Each row of this table is followed by its label. One hidden rule gives the labels. It looks at one to three of the table's principal directions, none of them among the few with the most spread.
tensor([65, -12, -11, -16, -11, 17, -36, -67, -18, 78, 34, -8, -58, -32,
        -11, -13, -28, 8, 17, -92, 16, 4, 29, -15, -27, 1, -83, -22,
        38, 13, -5, -76]) W
tensor([-93, -37, -33, 35, 127, -23, -6, 74, -27, -75, -46, 43, 72, 24,
        -11, -22, -1, -13, -12, 56, 5, -37, -69, 62, 72, 5, 109, 26,
        -75, -43, 22, 76]) K
tensor([-18, -1, 24, 10, -30, 0, 56, 2, 10, -26, 10, 2, 26, 1,
        -12, 9, 3, -6, 9, 35, -26, 26, 12, 3, -36, -12, 31, -1,
        10, -1, -7, 10]) J
tensor([5, -18, -22, 34, 70, 8, -34, 27, -10, -8, -27, -22, -1, -2,
        1, -3, -5, 42, -13, -25, -13, -2, -17, 20, 32, 7, -5, 14,
        -9, -37, -2, -11]) J
tensor([27, -10, -23, 8, 29, 15, -21, 32, -19, 1, -11, -29, -7, -18,
        -8, 17, 14, 37, -16, -25, -23, -8, 10, 3, 36, -21, -29, 27,
        19, -52, -17, -21]) W
tensor([-57, 9, 62, 23, -13, -16, 50, 10, 14, -73, 7, 21, 49, 22,
        -3, 4, 11, -22, 0, 62, -6, 29, -9, 6, -44, 16, 65, -6,
        -10, 28, 8, 48]) K
tensor([11, 18, -18, -29, 6, -8, -23, -29, -1, 32, 5, 2, -23, 3,
        17, -22, -2, -13, -2, -33, 29, -31, 3, -9, 13, 25, -24, -36,
        -21, 34, 19, -28]) K
tensor([15, -23, -15, 46, 13, 12, 39, -10, -8, 2, -11, 1, 11, 1,
        3, -14, 7, 15, 23, 3, -18, 33, 5, 17, -40, -12, 7, 12,
        -7, -16, 5, -2]) K
tensor([41, 4, -39, -9, 14, 0, -37, 0, 1, 32, -25, -15, -39, -1,
        12, 5, 12, 14, -19, -43, 11, -27, 0, -12, 49, 2, -25, 4,
        -9, -12, -3, -15]) K
tensor([67, 16, 3, -26, -70, 8, -22, -40, 7, 54, 17, -14, -56, -13,
        8, 15, 9, -1, 0, -44, 15, 3, 31, -40, -12, -8, -66, -1,
        35, 21, -12, -30]) W
tensor([40, -39, -45, 44, 48, -3, -27, 10, -38, 25, -16, 19, -11, -7,
        13, -30, 20, 8, 17, -3, 12, -16, -16, 7, 27, -28, -7, 36,
        -33, -18, 14, 24]) J
tensor([17, -35, -29, 3, 55, 8, -45, -35, -31, 57, 23, 14, -20, -23,
        -11, -40, -45, 3, 28, -55, 19, -11, -9, 19, -4, 2, -40, -17,
        -3, 0, 13, -44]) W
tensor([-33, 14, 0, -43, 11, -3, -16, -24, 7, 20, 22, 1, 1, -3,
        -5, -19, -42, -14, 6, -19, 14, -18, -5, 10, -2, 30, -11, -49,
        -3, 26, 12, -38]) W
tensor([-4, -21, -33, 8, 31, -2, -11, 35, -4, -3, -29, 5, 2, -1,
        -13, 12, -1, 6, -10, 9, -8, -15, -20, 13, 50, -22, 28, 33,
        -9, -42, -12, 27]) J
tensor([-27, -43, -48, 32, 96, 7, -25, 73, -22, -28, -45, 0, 28, -3,
        -22, 14, -9, 29, -15, 15, -23, -13, -40, 43, 72, -28, 40, 58,
        -14, -87, -15, 35]) W
tensor([35, -15, -55, 10, 18, 6, -17, 22, 5, 26, -42, -15, -27, -1,
        1, 14, 6, 23, -13, -20, -10, -14, -7, 3, 52, -21, 0, 30,
        -7, -45, -15, 3]) K
tensor([-28, -15, 3, -17, 32, -12, -18, -24, -25, 16, 35, 37, 12, -10,
        -9, -38, -31, -33, 23, -1, 29, -22, -14, 14, -7, 8, 2, -26,
        -18, 30, 23, -4]) W
tensor([14, -49, -80, 35, 86, -14, -20, 11, -38, 29, -37, 45, -2, 4,
        7, -42, 9, -16, 18, -3, 26, -39, -37, 28, 54, -23, 34, 29,
        -68, -23, 24, 40]) K
tensor([-40, 65, 97, -29, -93, 2, 46, -17, 44, -55, 38, -29, 26, 18,
        14, 24, 6, -4, -10, 37, -12, 43, 31, -27, -81, 43, -10, -46,
        38, 59, -1, -17]) J
tensor([5, -23, 6, 40, -23, 15, 44, 43, 3, -40, -28, -2, 23, 2,
        -18, 46, 24, 17, -4, 45, -38, 45, 1, 7, -9, -48, 34, 73,
        30, -61, -33, 51]) J
tensor([-33, 50, 40, -58, -14, -8, -36, -54, 15, 5, 32, 10, -9, 17,
        21, -19, -22, -34, -7, -33, 55, -14, -2, -14, -28, 71, -33, -67,
        -4, 82, 29, -33]) J
tensor([-48, 67, 40, -55, -4, -8, -15, 4, 42, -35, 5, -47, 4, 16,
        12, 15, -11, 14, -44, -20, -3, -21, 8, -10, 15, 69, -7, -72,
        3, 35, 4, -51]) J
tensor([-54, -1, -4, -1, 58, -10, 4, 21, -4, -36, -12, 14, 35, 12,
        -5, -11, -8, -10, -9, 16, 3, -17, -24, 27, 21, 19, 45, -12,
        -31, -6, 13, 14]) K
tensor([-33, 48, 58, -27, -77, -22, 23, 0, 38, -43, 8, 10, 14, 30,
        19, 18, 22, -36, -15, 57, 18, 4, 0, -30, -18, 24, 32, -15,
        -4, 58, 5, 48]) K
tensor([11, 7, 25, 0, -20, 14, 25, -66, -4, 22, 36, 2, -5, -5,
        3, -24, -17, -5, 28, -36, 9, 36, 25, 0, -85, 25, -40, -41,
        18, 41, 15, -53]) K
tensor([15, -10, -30, -3, 25, 6, -10, -65, -23, 57, 19, 26, -13, 0,
        20, -58, -21, -20, 40, -41, 39, -3, -1, 13, -44, 22, -38, -36,
        -27, 41, 38, -39]) K
tensor([74, 1, -80, -12, 31, -2, -64, 5, -13, 66, -33, -25, -63, -10,
        25, -10, 23, 24, -20, -65, 16, -61, 4, -18, 87, -7, -50, 2,
        -27, -19, 4, -32]) K
tensor([-114, 8, 1, 5, 63, -23, 37, 99, 22, -110, -51, 6,
        83, 34, -12, 25, 9, -6, -38, 96, -30, -23, -48, 41,
        68, 7, 127, 17, -47, -44, -3, 78]) K
tensor([3, -8, -6, 17, 18, 5, 16, -8, -7, 2, 1, -6, 6, -4,
        -1, -13, -1, 12, 9, -10, -12, 10, 6, 10, -18, 2, -2, -10,
        -4, -5, 5, -20]) J
tensor([-8, -22, 0, 45, 30, 7, 7, 42, -10, -40, -29, 3, 24, 7,
        -5, 17, 18, 19, -7, 29, -17, 24, -18, 17, 8, -19, 28, 53,
        1, -43, -10, 44]) K
tensor([22, 34, 47, -2, -89, 3, 38, -19, 21, -15, 17, -14, -3, 9,
        19, 19, 33, -3, 0, 22, -6, 33, 32, -35, -56, 3, -20, -4,
        26, 35, -4, 3]) J
tensor([1, -15, -47, -31, 98, 7, -85, -70, -35, 84, 26, 17,
        -33, -16, 5, -70, -69, -8, 26, -104, 57, -39, -20, 30,
        3, 51, -68, -66, -26, 34, 40, -87]) J
tensor([-29, -10, 13, -24, 6, -19, -45, 0, -12, 19, 38, 29, 5, -11,
        -4, -31, -37, -30, 19, 27, 27, -33, -23, 0, 17, -1, 1, -18,
        -13, 35, 16, 18]) W
tensor([35, 37, 11, -20, -61, 11, 12, -27, 20, 7, -6, -19, -25, 12,
        21, 24, 31, 1, -14, -24, 10, 17, 27, -29, -26, 15, -37, -3,
        21, 20, -5, -18]) K
tensor([-23, 8, 29, 1, -19, -12, 8, 21, 14, -33, -2, 5, 15, 10,
        -2, 14, 7, -9, -10, 39, -3, 3, -8, -7, 5, 0, 32, 8,
        -1, 9, -5, 37]) J
tensor([13, -6, 19, 34, -29, 15, 34, 1, 0, -16, 0, -5, 14, 3,
        6, 9, 17, 14, 14, 24, -19, 45, 11, -1, -50, -15, -6, 27,
        19, -10, -6, 13]) J
tensor([-16, -15, -3, 13, -3, -13, 14, 43, 14, -31, -29, 11, 11, 6,
        -19, 31, 8, -5, -17, 40, -17, -2, -18, 2, 41, -27, 60, 39,
        -3, -33, -22, 57]) W
tensor([-52, -35, -36, 28, 65, -11, 38, 97, -2, -68, -54, 4, 52, 3,
        -38, 36, 13, 11, -28, 61, -52, -17, -30, 38, 83, -45, 107, 56,
        -21, -95, -28, 65]) J
tensor([-34, 8, -1, 5, 28, 3, 17, -8, 2, -15, -2, 0, 27, 14,
        12, -23, -8, 0, 10, 8, 2, 7, -8, 22, -26, 27, 10, -26,
        -22, 13, 21, -12]) K
tensor([5, -2, -30, -12, 10, -10, -21, 6, 4, 27, -6, -4, -15, -3,
        6, -15, -11, 0, 1, -3, 3, -33, -8, -2, 38, -2, 2, -15,
        -23, 4, 5, -6]) W
tensor([75, -11, 3, 34, -41, 33, 0, -40, -1, 36, -4, -18, -40, -7,
        6, 17, 9, 31, 13, -48, -4, 59, 25, -16, -59, -12, -64, 32,
        47, -12, -17, -26]) J
tensor([-55, -17, -16, -4, 78, -4, -36, 47, -13, -15, 1, -6, 32, -8,
        -12, -19, -38, 16, -2, 20, -13, -31, -31, 35, 48, 3, 19, -9,
        -20, -28, 8, -3]) W
tensor([69, -26, -49, 29, -5, -2, -18, 30, -9, 33, -31, -11, -37, -12,
        6, 11, 32, 23, -6, -3, -14, -20, 3, -19, 58, -50, -7, 49,
        -7, -41, -17, 24]) J
tensor([33, -3, -37, -5, 16, 8, -21, 27, -4, 10, -30, -22, -24, -8,
        -6, 29, 19, 24, -28, -31, -13, -18, 6, -5, 57, -18, -14, 29,
        11, -49, -22, -10]) J
tensor([5, -4, 39, 10, -27, 4, 0, -19, -1, 3, 32, 0, 0, -10,
        -4, -6, -13, 2, 17, 5, -3, 25, 10, -8, -44, 0, -20, -7,
        23, 21, -1, -8]) W
tensor([16, -17, -29, -21, 9, -19, -42, -8, -18, 44, 9, 32, -26, -11,
        -2, -21, -9, -32, 9, -8, 34, -48, -14, -10, 47, -16, -1, 1,
        -24, 16, 9, 18]) W
tensor([-60, 10, 40, 13, 1, -11, 28, 44, 9, -67, 3, 2, 54, 16,
        2, 4, 8, -3, -4, 75, -18, 9, -15, 11, -8, 3, 51, 3,
        -12, 3, 5, 44]) W
tensor([-3, -7, 39, 24, -42, 10, 46, -13, 6, -24, 11, 11, 18, 4,
        -10, 16, 5, -6, 15, 25, -12, 55, 11, -1, -65, -12, 11, 20,
        29, 2, -11, 20]) J
tensor([-29, -5, 51, 24, -23, 2, 42, -5, 5, -48, 7, 22, 31, 12,
        -13, 17, 5, -14, 6, 34, -4, 49, -2, 5, -57, 1, 33, 19,
        19, 7, -6, 36]) J
tensor([-60, -6, 25, 19, 30, -10, 35, 35, 8, -70, -18, 14, 48, 17,
        -17, 16, 5, -7, -15, 44, -16, 13, -20, 23, 2, 6, 73, 13,
        -13, -17, -4, 44]) J
tensor([74, -31, -46, 52, -20, 23, 28, 19, -19, 20, -33, -9, -14, -7,
        9, 17, 47, 29, 13, 6, -26, 29, 16, -5, -4, -61, -19, 73,
        12, -58, -18, 22]) K
tensor([-11, 4, -39, -8, 49, -3, -23, 29, -8, 0, -22, -11, 7, 4,
        13, -12, 5, 12, -11, -1, 1, -36, -15, 14, 50, 7, 2, -4,
        -31, -19, 11, -5]) J
tensor([-32, 28, -2, -16, 7, 3, 20, -9, 5, -16, -4, 2, 25, 21,
        21, -14, 7, -11, 2, 10, 13, 0, -2, 12, -23, 31, 2, -24,
        -21, 21, 23, -9]) K
tensor([25, 15, 47, 26, -93, -6, 42, 25, 35, -39, -13, -17, -4, 12,
        5, 48, 45, 9, -16, 55, -29, 37, 18, -38, -16, -26, 26, 39,
        27, 0, -28, 54]) K
tensor([46, -8, 34, 26, -96, 10, 58, -22, 0, 5, 24, 9, -4, -9,
        -1, 17, 29, -9, 28, 34, -17, 54, 35, -28, -73, -44, -13, 34,
        38, 9, -16, 23]) J
tensor([34, 0, -39, -13, -8, 10, 15, -36, -5, 43, -7, 3, -25, -4,
        3, -6, 5, -8, 8, -41, 8, -3, 17, -2, -8, -4, -22, -8,
        -2, -2, 2, -31]) K
tensor([77, 18, 10, -2, -82, 24, -12, -21, 19, 43, 8, -47, -51, -12,
        15, 27, 13, 36, -1, -33, -15, 31, 39, -39, -28, -13, -79, 12,
        53, 0, -24, -39]) W
tensor([-11, -11, -41, -2, 45, -12, -16, 28, -15, 5, -15, 12, 9, 1,
        6, -20, 4, -7, 0, 14, 7, -41, -20, 13, 52, -10, 21, 4,
        -40, -14, 13, 18]) J
tensor([-54, -39, -13, 5, 93, -9, -39, -1, -31, -2, 6, 49, 25, -2,
        -21, -34, -46, -26, 16, -4, 33, -19, -47, 42, 18, 12, 31, -1,
        -29, -2, 20, 20]) W
tensor([57, 44, -28, -48, -30, 4, -50, -26, 31, 62, -10, -56, -71, -5,
        23, 9, -2, 28, -30, -79, 8, -36, 26, -36, 42, 31, -69, -46,
        10, 18, -7, -75]) K
tensor([-45, 14, 40, -13, -20, -10, 22, -17, 20, -21, 20, 13, 22, 11,
        -3, -8, -22, -22, 8, 26, 6, 13, -5, 4, -38, 25, 26, -32,
        -3, 38, 9, 6]) J
tensor([11, -3, -32, -8, 64, 6, -60, -29, -14, 46, 3, -12, -27, -7,
        13, -39, -33, 19, 5, -69, 23, -25, -10, 14, 14, 37, -48, -40,
        -18, 13, 22, -60]) J
tensor([-42, 2, 5, -6, 39, -11, 14, 24, 1, -38, -5, -2, 26, 2,
        -16, 4, -3, -1, -18, 8, -15, -18, -6, 16, 26, 11, 41, -16,
        -14, -13, -1, -1]) J
tensor([-3, 4, -6, -25, -1, -1, -17, -11, 1, 21, 11, 1, -10, -6,
        -3, -6, -19, -7, 2, -14, 9, -15, -1, -1, 9, 6, -13, -17,
        3, 9, 1, -17]) W
tensor([0, 22, 14, -28, -41, -1, 12, -29, 11, 18, 27, -5, -5, -2,
        8, -10, -7, -14, 11, -1, 6, -1, 19, -14, -28, 12, -21, -35,
        6, 37, 8, -27]) J
tensor([9, 13, -12, -7, 23, -3, -20, -35, -8, 27, 10, -1, -12, 5,
        25, -40, -4, -3, 10, -34, 25, -18, 2, 0, -13, 34, -30, -44,
        -28, 40, 31, -36]) K
tensor([-57, -10, 16, 6, -20, -30, 54, 50, 26, -50, -10, 18, 41, 9,
        -24, 16, -2, -24, -5, 90, -33, -10, -17, 6, 29, -29, 106, 8,
        -22, -11, -14, 69]) J
tensor([-25, -5, 11, -9, 15, -4, -1, -24, -12, 1, 20, 27, 13, 1,
        -5, -21, -19, -25, 16, 0, 22, 0, -9, 11, -24, 14, 4, -18,
        -8, 25, 16, -1]) J
tensor([-48, -7, 68, 37, -58, -13, 58, 26, 13, -63, 21, 27, 57, 15,
        0, 4, 9, -23, 26, 116, -18, 46, -11, -2, -60, -23, 62, 27,
        2, 23, 0, 84]) W
tensor([18, -14, 2, 29, -15, 14, 30, 25, -9, -21, -10, -9, 13, -6,
        -7, 24, 27, 19, 0, 20, -29, 29, 13, 0, -13, -34, 2, 44,
        23, -40, -19, 18]) J
tensor([-1, 1, 23, 4, -43, -5, 55, -5, -1, -21, 15, 15, 17, -1,
        -9, 11, 24, -22, 8, 31, -13, 16, 20, -10, -32, -20, 25, 7,
        9, 6, -6, 19]) J
tensor([-36, -2, 38, 30, 1, 20, 62, 0, 3, -55, 2, -3, 48, 9,
        -13, 16, 2, 11, 8, 22, -28, 62, 8, 25, -72, 5, 21, 11,
        24, -17, -5, -1]) K
tensor([-23, 30, 10, -20, 11, 8, 12, -17, -8, -15, 15, -7, 22, 8,
        18, -17, 9, -4, 1, -8, 11, -1, 11, 7, -31, 33, -23, -34,
        -7, 24, 23, -34]) J
Which label does each new row get?
tensor([51, -15, -46, -5, 25, 2, -57, -28, -16, 64, -9, 10, -50, -7,
        11, -20, -7, -1, 4, -60, 35, -26, -8, -7, 31, 1, -43, 3,
        -13, 5, 9, -19]): J
tensor([14, 5, 8, -18, -11, -5, -23, -40, -10, 33, 29, 15, -20, -7,
        8, -25, -11, -19, 14, -25, 30, -12, 6, -13, -17, 14, -32, -27,
        -2, 42, 16, -20]): J
tensor([34, 10, -18, 16, -12, 10, 15, -5, 7, 17, -11, -32, -12, 1,
        22, -8, 16, 30, 4, -12, -19, 8, 19, -7, -13, 1, -27, -10,
        -4, -4, 4, -30]): J
tensor([-10, 13, -11, -30, 11, -2, -10, -15, -6, 10, 6, 9, -1, 3,
        5, -10, -4, -18, -1, -16, 22, -20, -1, 3, 7, 17, -11, -20,
        -10, 15, 12, -15]): K
tensor([15, 17, 40, 24, -76, 19, 72, 35, 29, -58, -18, -39, 17, 5,
        -10, 68, 46, 31, -22, 39, -58, 59, 34, -18, -34, -30, 15, 46,
        54, -43, -42, 19]): J
tensor([-33, -2, 12, 30, 19, -6, 26, 61, 12, -67, -33, -10, 36, 15,
        -6, 28, 24, 17, -25, 50, -32, 9, -15, 11, 27, -9, 60, 32,
        -9, -37, -14, 48]): K
tensor([43, -42, -12, 3, -9, 1, -27, -64, -21, 75, 32, 40, -42, -25,
        -19, -27, -41, -26, 39, -46, 32, 7, 0, -5, -29, -18, -32, -1,
        13, 23, 2, -14]): W
tensor([53, 20, 6, 10, -15, 26, 7, -35, 0, 23, 11, -52, -28, -12,
        16, -1, 13, 47, -1, -63, -21, 27, 44, -14, -46, 20, -74, -29,
        30, 3, -1, -84]): J
tensor([4, 29, 1, -29, -38, -10, 1, 41, 12, -20, -10, -18, -1, 3,
        7, 31, 36, -2, -30, 29, -10, -30, 11, -25, 50, -15, 7, 14,
        3, -10, -13, 22]): J
tensor([5, -3, -42, -6, 14, -14, -11, 30, -5, 1, -34, 18, -4, 12,
        11, 4, 28, -17, -13, 20, 15, -38, -18, -3, 63, -18, 28, 28,
        -35, -16, 3, 46]): K
tensor([-1, 18, -9, -14, -7, -14, -16, 39, 10, -14, -18, -13, -3, 8,
        13, 14, 24, 3, -25, 23, -2, -33, -5, -15, 54, -4, 13, 8,
        -16, -5, -3, 24]): J
tensor([8, -19, -38, 10, 49, -12, -30, 16, -22, 10, -20, 21, -6, 2,
        7, -17, 11, -8, -3, -3, 20, -36, -23, 7, 51, -9, 14, 17,
        -37, -11, 12, 26]): K
tensor([7, 0, 23, -3, -26, 3, 6, -9, 15, 0, 7, -10, -14, -8,
        -19, 23, -11, 5, -8, -15, -13, 17, 12, -10, -11, -2, -2, -1,
        30, -4, -21, -11]): W
tensor([-8, 17, -5, -33, -6, -18, -16, 6, 11, 4, -3, 0, -12, 2,
        0, 4, 2, -17, -19, -2, 12, -38, -3, -13, 44, 9, 12, -19,
        -15, 15, 1, 4]): J
tensor([-14, -33, -17, 30, 54, 6, 1, 13, -13, -7, -14, 7, 14, -4,
        -18, -6, -18, 14, 7, -4, -13, 10, -18, 29, 5, -9, 22, 16,
        -6, -35, -4, 4]): J
tensor([-21, 9, -23, -15, 60, -13, -18, 8, -5, -5, -11, -6, 2, 4,
        3, -17, -2, 3, -19, -27, 7, -41, -10, 13, 43, 28, 13, -34,
        -34, 1, 15, -24]): K
tensor([-8, -8, 7, -4, -9, -8, -11, -18, -9, 7, 9, 41, 2, 10,
        5, -13, -4, -36, 15, 17, 37, -1, -17, -2, -12, 0, 8, 11,
        -12, 28, 13, 38]): J
tensor([17, 23, 20, -23, -38, -3, -15, -54, 3, 30, 26, 13, -24, 6,
        21, -19, -2, -25, 12, -24, 40, 1, 10, -22, -39, 28, -40, -31,
        1, 61, 19, -17]): K
tensor([-75, -29, 14, 8, 73, -2, -3, 20, -10, -42, 1, 27, 45, 1,
        -37, -2, -45, -9, 1, 14, -3, 8, -36, 45, 3, 10, 53, 4,
        -3, -25, -2, 18]): W
tensor([-16, -54, -17, 54, 72, 13, 6, -3, -31, -6, -11, 33, 27, -2,
        -17, -21, -23, 4, 29, -1, 0, 33, -28, 45, -29, -13, 22, 32,
        -10, -32, 7, 18]): J
tensor([34, -18, 8, 53, -17, 13, 29, 27, -4, -27, -23, -14, 4, -1,
        -1, 30, 38, 31, -4, 20, -33, 41, 11, -6, -14, -35, 6, 57,
        22, -42, -22, 30]): K
tensor([-40, 8, -37, -17, 79, -9, -44, 40, 3, -13, -34, -13, 10, 12,
        7, -8, -13, 13, -28, -9, 7, -48, -33, 24, 76, 27, 21, -15,
        -40, -21, 11, -3]): K
tensor([-55, -9, -9, -25, 86, -13, -56, 12, -12, -5, 3, 15, 10, -3,
        -19, -19, -46, -10, -13, -23, 23, -42, -36, 29, 51, 30, 18, -27,
        -22, -1, 11, -10]): W
tensor([-21, 28, 36, -6, -39, -2, 38, -24, 16, -24, 11, 6, 19, 19,
        16, -3, 12, -19, 5, 22, 9, 23, 10, -7, -54, 25, 8, -23,
        -2, 41, 14, 4]): K
tensor([-41, 43, 71, -20, -53, 6, 51, -27, 15, -44, 38, -5, 37, 12,
        8, 4, 6, -16, 5, 25, -2, 38, 25, -7, -84, 33, -8, -38,
        24, 48, 11, -18]): J
tensor([12, -4, -31, 16, 9, -12, 23, 61, -3, -30, -37, -11, 10, 2,
        1, 23, 51, 11, -25, 35, -30, -28, 2, -5, 66, -36, 42, 36,
        -22, -46, -13, 39]): J
tensor([-19, -5, 27, 17, -24, -1, 6, 31, 9, -25, 5, -1, 22, 4,
        0, 9, -3, 6, 7, 56, -16, 19, -11, 0, -10, -16, 18, 23,
        10, -5, -7, 38]): W
tensor([-28, -9, 27, 34, 3, -4, 25, 42, 6, -67, -28, 15, 33, 18,
        -10, 34, 26, -2, -18, 50, -11, 27, -19, 8, 3, -13, 57, 53,
        3, -27, -15, 70]): J
tensor([30, 13, -16, -44, -17, -18, -67, -12, -7, 60, 30, -3, -42, -16,
        19, -28, -10, -12, 3, -19, 31, -61, 3, -30, 47, 2, -49, -32,
        -14, 40, 14, -21]): W
tensor([75, 4, -9, -33, -71, -2, -17, -91, -7, 101, 48, 16, -67, -22,
        12, -34, -13, -32, 36, -57, 40, -11, 34, -40, -42, -2, -74, -40,
        12, 67, 13, -50]): J
tensor([72, -35, -15, 11, -5, 22, -31, -53, -31, 79, 37, -4, -47, -40,
        -13, -21, -27, 17, 34, -69, 4, 15, 25, -8, -34, -23, -81, 0,
        37, -3, -6, -60]): W
tensor([-6, 36, 26, -18, -66, -12, 26, 32, 26, -39, -9, -12, 9, 16,
        14, 34, 42, -10, -24, 53, -10, -5, 11, -29, 15, -8, 23, 13,
        4, 9, -11, 41]): J
tensor([-12, 2, 13, 8, -1, -9, 6, -1, 4, -13, 1, 10, 8, 9,
        6, -9, 4, -10, 3, 17, 7, 1, -7, -1, -8, 8, 18, -6,
        -14, 19, 9, 18]): K
tensor([17, -2, -33, 26, -25, -6, 65, 28, 14, -19, -45, 0, 9, 16,
        7, 20, 49, -2, -8, 39, -26, 4, 7, -3, 16, -32, 54, 33,
        -23, -30, -10, 43]): K
tensor([-26, -5, -21, 10, 56, -3, -12, 71, -1, -44, -38, -20, 22, 3,
        -10, 24, 13, 27, -34, 18, -28, -24, -19, 17, 73, -10, 38, 28,
        -13, -58, -15, 22]): J
tensor([54, -42, -81, -10, 35, -5, -52, -31, -37, 97, 2, 34, -48, -23,
        0, -42, -21, -20, 30, -48, 37, -48, -11, 3, 46, -30, -33, 7,
        -28, -4, 14, -12]): J
